In the data rows, zero lies at 4.5, halfway between 4 and 5.
Some points:
[5 3 4 5 2 5 4 6 4 1 5 4 7 3 1 6 6 4 7 7 3 4 4 5 3 8 2 8 3 2 4 5 1 6 5 7 3 5 7 3 4 6 5 4 5 5 3 5]
[7 3 4 4 7 4 7 4 6 5 4 4 3 6 3 2 6 5 6 3 4 5 5 4 2 8 4 5 1 2 4 4 9 4 3 3 7 4 2 5 5 7 3 4 8 4 4 5]
[5 5 3 5 4 4 5 1 7 6 4 3 6 3 5 6 4 4 4 4 3 4 3 4 4 5 5 2 5 5 5 2 4 3 3 5 3 2 6 5 4 3 5 5 5 3 1 5]
[5 5 5 6 4 5 4 7 7 2 5 4 4 4 5 9 5 5 6 4 4 4 5 4 5 5 9 4 6 5 4 7 7 7 7 5 6 4 3 6 4 2 3 5 7 5 5 3]
[4 2 5 4 6 7 6 4 8 5 6 4 5 4 6 4 3 3 2 5 4 5 6 4 6 3 4 5 4 7 6 9 5 4 4 3 4 2 4 2 4 4 7 5 4 7 5 5]
[5 5 3 0 4 4 4 6 5 6 6 5 4 6 7 1 3 4 3 4 7 3 3 5 3 2 2 4 3 1 9 8 3 5 4 1 4 4 5 6 7 4 3 6 5 3 5 5]
[4 5 5 5 3 4 5 6 6 4 3 4 5 3 4 7 4 4 4 4 5 4 5 3 3 8 2 4 5 3 0 3 4 5 5 2 5 5 5 6 4 3 4 3 2 3 3 9]
[5 3 5 5 6 3 4 6 7 4 4 9 4 8 6 4 4 2 6 5 4 5 4 8 8 6 7 3 6 4 4 6 2 6 3 4 5 7 5 4 4 1 3 3 2 5 4 5]
[4 6 6 5 4 7 5 6 5 4 5 2 4 3 3 3 6 4 4 6 7 3 3 5 8 7 5 5 5 4 4 3 5 7 6 6 9 5 5 3 3 8 6 5 4 4 5 5]
[4 5 5 7 4 6 3 5 5 2 3 4 8 2 7 4 4 4 2 4 6 6 4 5 3 7 3 3 4 0 5 6 5 8 5 4 4 4 1 3 5 6 6 5 3 2 5 3]
[3 3 4 5 3 4 5 5 3 9 3 3 0 2 4 5 8 3 2 5 6 4 4 6 2 5 6 8 5 4 3 4 3 5 4 8 4 4 3 5 3 2 5 3 4 4 4 5]
[4 5 5 0 4 1 3 2 5 3 3 5 4 5 3 4 4 3 4 5 5 6 4 3 4 6 3 6 1 3 3 6 6 5 4 5 7 6 2 3 2 4 3 4 5 4 5 6]
[4 4 3 4 4 3 3 3 3 5 4 4 1 5 8 3 8 3 6 3 4 4 4 3 3 4 4 5 5 5 5 2 5 6 7 6 6 4 7 6 6 7 6 5 3 4 4 6]
[5 4 5 4 4 5 5 5 5 3 5 5 7 4 6 3 9 4 7 7 4 6 4 3 5 1 3 4 4 6 3 5 6 4 4 5 4 4 4 7 4 4 5 4 2 4 6 6]
[4 2 7 4 4 4 2 3 8 5 4 7 4 9 6 3 4 4 3 3 3 6 4 5 9 5 3 8 8 4 3 2 4 4 6 6 6 2 5 5 6 4 5 5 3 5 4 3]
[7 4 4 5 4 4 3 3 3 4 4 3 6 5 8 5 4 5 4 4 5 5 6 4 7 9 3 3 4 5 5 4 3 6 4 9 5 5 6 3 6 4 3 5 4 4 5 6]
[4 6 5 2 3 3 5 3 5 5 4 4 4 5 6 5 6 4 5 7 7 4 6 3 5 4 3 3 2 7 3 3 1 4 5 5 3 5 1 3 7 4 5 5 5 7 5 5]
[3 6 6 7 4 4 5 6 5 6 5 7 4 4 7 4 5 3 5 4 5 6 5 5 2 7 6 7 4 4 5 2 4 0 4 5 4 5 5 4 3 3 1 7 6 5 7 4]
[7 2 7 5 4 6 5 3 6 7 4 7 3 2 3 3 4 6 5 2 4 8 5 7 4 0 6 2 4 2 2 2 4 8 5 7 3 9 6 4 5 5 4 4 7 4 4 6]
[4 3 3 4 4 3 6 7 6 4 2 4 3 3 6 5 4 4 5 5 4 6 5 7 4 7 7 4 5 6 4 6 1 4 3 4 4 3 3 6 6 8 6 4 8 3 4 5]
[5 5 6 7 5 5 4 4 4 6 6 4 3 3 1 4 2 3 5 4 5 5 3 1 4 2 6 5 5 7 1 7 3 3 4 5 5 5 1 4 6 3 4 8 3 6 4 6]
[3 6 3 6 5 4 5 6 4 4 4 4 4 6 7 9 3 5 7 3 5 6 5 5 4 4 3 4 6 4 5 8 4 3 8 2 2 3 4 4 4 5 3 3 6 3 7 7]
[6 4 4 6 4 3 4 4 8 5 4 4 3 3 4 2 3 2 8 6 5 5 6 5 5 4 5 5 4 6 7 3 6 5 3 4 4 2 4 5 5 5 5 3 0 4 7 4]
[3 5 4 6 3 3 4 4 5 1 4 5 2 3 7 6 0 3 3 4 4 3 5 4 2 5 2 6 4 4 3 4 8 7 4 8 3 6 5 5 4 4 7 5 8 4 4 2]
[5 8 6 5 4 4 5 4 4 4 5 9 5 5 3 4 2 8 5 6 5 6 4 2 6 4 6 7 3 4 9 3 5 4 2 7 3 4 4 5 4 3 5 2 5 3 5 3]
[4 5 4 4 4 3 5 4 1 9 4 3 5 4 5 6 0 4 5 5 6 5 4 2 5 5 3 1 4 5 4 3 4 4 4 4 6 7 6 5 4 4 3 2 3 7 6 3]
[3 5 4 4 3 2 4 1 4 4 5 5 7 1 3 1 4 2 6 4 5 4 4 4 5 8 9 3 5 5 4 6 7 3 4 2 4 4 3 3 4 6 5 5 5 5 3 5]
[6 6 5 1 4 6 3 3 3 2 4 3 5 8 3 5 5 4 7 3 5 5 2 6 3 5 3 2 4 3 4 4 5 2 4 3 4 3 5 5 5 3 7 5 4 6 7 4]
[4 6 5 4 5 3 4 9 0 4 4 4 3 4 4 4 6 4 5 4 3 4 3 4 5 7 7 2 6 6 5 5 6 5 4 8 3 4 6 4 6 3 4 3 4 5 1 5]
[1 8 6 3 9 9 5 3 2 2 5 5 5 7 2 4 4 1 3 5 6 6 6 8 0 6 5 0 0 6 5 5 3 4 6 7 6 3 6 6 5 4 6 4 4 5 5 4]
[7 4 1 4 8 5 3 9 5 3 5 8 3 1 3 4 5 9 3 4 6 6 4 6 5 7 2 5 6 6 8 4 4 3 5 3 4 5 4 4 6 3 5 5 5 9 4 5]
[4 4 6 6 3 4 4 3 4 7 5 4 6 4 1 3 4 6 6 7 6 4 4 8 7 2 3 3 5 5 6 9 6 3 6 4 5 5 5 6 6 3 5 3 6 4 4 4]
[5 5 5 6 4 6 4 3 5 4 6 3 0 2 9 5 5 4 2 7 3 5 4 3 3 5 5 2 6 3 6 3 5 5 5 2 5 5 6 3 4 2 4 6 4 3 6 5]
[7 4 3 6 6 7 8 1 2 5 4 6 7 3 7 4 6 4 5 3 5 2 3 3 7 7 4 6 3 4 2 5 2 5 6 7 4 3 5 7 2 2 6 6 6 5 6 4]
[5 4 7 9 6 3 7 6 6 1 5 3 4 6 6 4 2 2 7 5 6 3 4 3 6 3 3 3 3 6 4 4 5 5 4 6 5 5 6 4 4 5 3 4 7 4 4 4]
[4 3 3 9 6 3 3 2 4 4 5 3 6 4 3 5 4 3 3 5 5 4 4 6 4 3 3 5 4 9 7 1 7 5 4 6 2 5 5 6 4 5 4 6 3 5 7 6]
[1 3 5 5 5 5 5 2 4 5 5 7 3 8 3 3 3 9 4 4 3 6 4 1 5 6 3 0 5 6 4 6 6 7 3 5 3 3 5 5 4 5 8 5 6 4 6 6]
[4 4 5 4 5 5 3 3 5 0 5 5 7 3 9 5 5 5 3 7 5 5 4 6 2 3 8 6 7 3 2 5 8 1 4 5 4 7 9 4 4 6 4 4 4 5 4 6]
[5 6 5 9 4 4 3 5 2 5 5 4 1 6 6 4 8 5 2 4 5 4 6 4 6 3 3 7 4 4 3 9 4 3 4 5 3 6 4 4 5 7 6 3 3 6 5 4]
[5 4 4 5 4 3 2 7 0 2 3 5 6 2 5 3 2 4 3 5 3 3 6 3 2 3 7 5 5 2 3 3 2 6 0 3 7 4 5 7 6 5 4 6 5 5 7 5]
[5 4 4 4 4 4 3 6 3 7 4 3 3 4 5 5 1 4 6 6 5 6 5 6 3 5 2 4 3 6 5 2 6 4 7 2 3 6 4 5 5 5 7 6 5 5 1 2]
[6 4 6 4 5 3 3 5 4 2 2 2 4 5 3 3 3 8 4 4 7 7 5 4 7 1 6 9 2 4 3 3 5 4 5 5 5 1 8 5 5 5 4 5 8 5 3 5]
[4 5 6 4 5 6 6 8 6 8 7 3 3 5 5 2 8 4 6 4 7 3 3 6 4 5 2 3 7 6 5 2 4 5 0 4 2 4 5 3 4 6 4 4 7 4 4 4]
[3 4 3 8 4 3 4 7 1 8 4 5 7 4 5 2 5 5 5 4 5 6 4 5 5 4 4 3 5 4 4 5 7 4 6 4 7 3 4 3 4 5 5 5 4 7 5 3]
[5 3 6 0 3 5 4 9 4 4 4 5 4 4 3 5 3 3 5 4 4 4 5 3 6 4 5 3 3 6 5 4 5 4 7 6 1 5 6 5 3 5 3 6 3 5 5 5]
[6 9 2 6 7 5 2 4 6 5 5 4 4 4 2 3 5 4 4 4 3 5 5 5 7 4 2 4 7 3 3 7 4 4 3 5 4 5 4 4 4 5 4 5 2 3 3 4]
[6 3 6 3 5 4 2 4 3 7 5 5 4 7 3 4 5 5 4 4 4 3 5 5 6 9 7 7 4 3 3 4 5 5 5 1 3 8 3 6 4 4 9 3 6 3 6 7]
[4 5 3 1 5 5 6 6 9 9 4 4 5 4 4 7 6 6 4 5 5 5 6 4 5 6 3 5 5 2 5 7 8 4 2 9 6 5 6 7 4 4 4 6 3 6 4 4]
[4 7 2 4 4 4 7 4 6 3 4 4 7 5 6 7 4 3 3 3 4 3 3 5 7 1 3 6 3 9 6 3 3 5 3 3 4 7 3 3 5 6 4 4 4 6 4 5]
[5 4 4 4 4 3 5 5 2 3 6 6 3 3 5 6 3 3 2 6 4 5 5 4 9 1 3 0 2 5 5 6 3 3 4 3 4 2 3 5 1 4 3 4 4 2 3 4]
[5 2 5 6 4 7 6 3 5 3 5 9 3 5 5 2 2 9 5 5 5 0 6 5 1 7 4 2 1 6 4 3 5 2 8 4 7 3 4 4 6 6 3 3 2 4 3 4]
[4 5 4 2 6 4 4 4 7 5 6 2 5 4 7 5 6 5 6 4 3 5 5 4 5 3 8 1 5 4 3 2 1 4 5 4 6 6 5 5 4 3 6 3 6 6 5 2]
[3 4 5 3 3 5 3 9 6 6 6 4 6 6 5 1 4 6 4 4 4 4 6 3 2 5 3 7 6 3 2 2 4 4 4 2 3 4 5 3 3 5 4 4 3 5 4 4]
[5 3 4 7 3 2 3 3 4 6 3 3 7 6 4 3 9 6 3 4 5 6 5 4 3 5 3 2 4 6 1 7 3 5 6 3 2 5 4 5 3 5 0 5 4 4 5 2]
[4 6 4 8 4 4 5 9 6 9 5 4 8 6 2 3 3 4 3 6 2 5 5 4 6 7 4 6 4 6 6 5 3 5 6 4 8 5 7 4 5 5 4 5 8 2 6 6]
[4 1 5 3 5 4 5 3 3 3 7 5 6 3 4 7 4 2 3 2 5 5 4 3 5 6 4 7 7 6 4 6 5 3 5 4 6 5 5 5 8 4 3 4 3 3 3 3]
[6 5 1 2 0 9 9 3 1 2 9 4 3 9 3 3 2 6 3 4 4 8 4 9 5 5 8 6 3 5 4 3 5 5 4 7 5 5 4 4 5 4 4 5 4 5 5 5]
[4 4 5 7 5 5 3 6 2 2 6 3 5 4 4 6 4 5 7 1 3 5 5 5 5 2 3 4 4 3 8 4 4 2 2 3 7 5 2 6 3 4 6 4 3 5 3 4]
[4 5 6 8 5 5 5 6 6 8 3 8 4 6 4 7 4 6 5 4 5 5 3 4 2 3 9 7 3 3 6 4 2 6 6 2 4 4 6 5 2 8 6 7 1 4 3 4]
[1 4 2 4 8 7 2 1 6 3 7 3 4 2 3 4 5 7 6 5 6 4 5 4 9 4 8 7 5 2 2 1 3 6 5 4 4 5 5 5 5 6 2 5 6 3 5 4]
[4 4 4 2 4 4 4 9 4 6 5 6 7 3 6 3 3 4 7 5 4 3 5 5 3 2 4 4 7 6 1 3 5 5 6 9 5 3 3 3 4 3 8 4 5 3 7 5]
[4 8 7 6 2 6 5 4 7 3 5 3 5 4 9 2 4 6 7 5 4 4 5 6 3 6 4 6 4 9 3 8 5 6 3 2 4 6 4 8 4 3 5 6 4 5 3 3]
[6 4 6 4 7 2 3 3 5 5 6 4 7 5 6 2 7 6 2 5 5 5 5 3 1 4 5 5 7 7 9 2 4 3 7 7 6 4 2 5 2 6 5 4 5 4 2 5]
[6 5 3 3 5 9 8 2 2 3 2 7 3 9 2 2 2 2 5 6 6 7 6 2 4 4 4 7 9 3 3 2 4 5 4 3 4 5 3 5 4 6 3 4 6 5 3 4]
[5 6 7 2 9 0 9 3 1 2 8 2 4 4 3 4 3 9 4 6 4 4 5 8 4 5 5 7 7 2 3 3 5 9 5 4 4 4 5 4 5 3 4 5 2 4 5 4]
These points spread out most along one direction. Take the direction at right angles to it along which they spread out most. Then take the direction at right angles to both along which they spread out most. Go by this last direction. How many in every 100 of the points above lie lower along it than each point below? Round to a whole number. More than half of the points above lie lower than the first one.
[4 3 5 4 4 3 3 2 5 5 8 5 4 5 3 9 4 4 6 7 4 3 4 5 2 3 2 5 5 4 7 6 3 7 3 5 6 4 4 5 3 7 3 5 6 7 4 6] 57
[5 6 6 3 4 7 7 5 1 8 4 3 5 2 6 9 5 4 3 5 3 3 5 4 9 6 7 5 6 3 6 4 7 3 5 6 3 5 2 6 6 8 4 4 4 5 6 4] 63
[2 4 6 3 2 3 9 3 6 2 1 4 5 3 3 2 7 5 5 3 5 4 6 3 6 1 3 2 7 4 9 6 3 3 5 3 5 7 3 4 4 3 5 6 4 5 4 5] 43
[5 4 4 4 3 3 3 2 3 6 4 4 4 4 6 4 6 4 6 2 5 4 6 4 3 6 8 3 5 5 7 6 5 8 6 4 4 3 9 2 4 4 4 4 5 6 5 5] 65
[6 5 5 5 4 7 5 4 9 8 4 4 7 3 5 6 4 4 3 4 4 5 4 4 3 2 5 6 3 6 5 4 4 7 4 2 4 1 5 4 5 3 3 0 4 5 5 5] 31
[4 3 5 5 2 4 4 4 8 1 4 3 4 4 0 7 6 4 4 5 4 4 5 3 3 6 5 5 6 4 7 3 3 2 5 4 4 5 6 5 6 3 6 5 3 3 7 3] 65
[5 6 4 4 3 2 4 5 8 2 5 6 3 3 3 2 5 2 3 4 2 4 2 3 2 4 3 4 5 4 4 6 4 6 8 4 4 4 4 6 5 7 4 2 6 6 6 3] 57
[3 4 5 5 4 5 3 4 3 6 5 6 7 6 8 6 7 4 6 5 3 5 4 4 4 3 4 7 1 1 6 3 6 6 6 4 4 5 1 3 6 2 3 6 6 5 2 5] 57
[4 4 5 5 4 4 5 7 5 3 4 6 6 6 2 9 9 4 1 5 5 4 5 4 5 3 6 1 3 4 2 2 7 5 3 1 6 4 5 4 5 5 4 4 6 5 4 3] 57
[5 5 3 5 5 5 6 6 2 5 6 5 4 4 3 5 9 2 5 4 5 4 6 3 4 3 3 5 2 5 5 4 5 7 4 3 5 5 9 4 5 2 6 4 4 4 3 3] 46
[6 5 2 7 5 3 5 6 7 4 4 3 5 9 4 5 3 6 3 5 7 2 5 4 2 1 9 3 5 3 3 5 5 5 5 8 4 5 3 4 5 2 5 5 4 3 4 5] 65
[5 5 3 6 4 3 5 3 7 6 5 4 5 4 4 7 4 3 5 6 3 5 4 4 4 2 4 4 2 1 3 4 4 0 5 6 4 4 6 2 6 8 7 4 5 4 4 4] 63
[5 3 4 3 9 9 5 4 2 2 0 1 3 8 3 2 2 7 4 6 1 3 3 5 4 3 4 6 3 6 6 7 5 3 4 4 4 7 4 3 4 4 2 4 5 4 5 3] 26
[6 5 5 1 4 4 2 2 3 6 3 7 4 3 5 9 7 7 6 3 4 5 4 5 3 3 3 5 7 9 3 7 4 4 3 4 7 5 5 2 5 5 4 7 4 1 6 3] 65
[4 8 6 4 4 5 3 2 5 5 4 5 4 5 2 5 3 5 3 4 4 1 5 9 8 3 1 4 7 1 3 2 6 5 5 4 4 3 5 4 4 4 4 6 5 7 4 7] 34
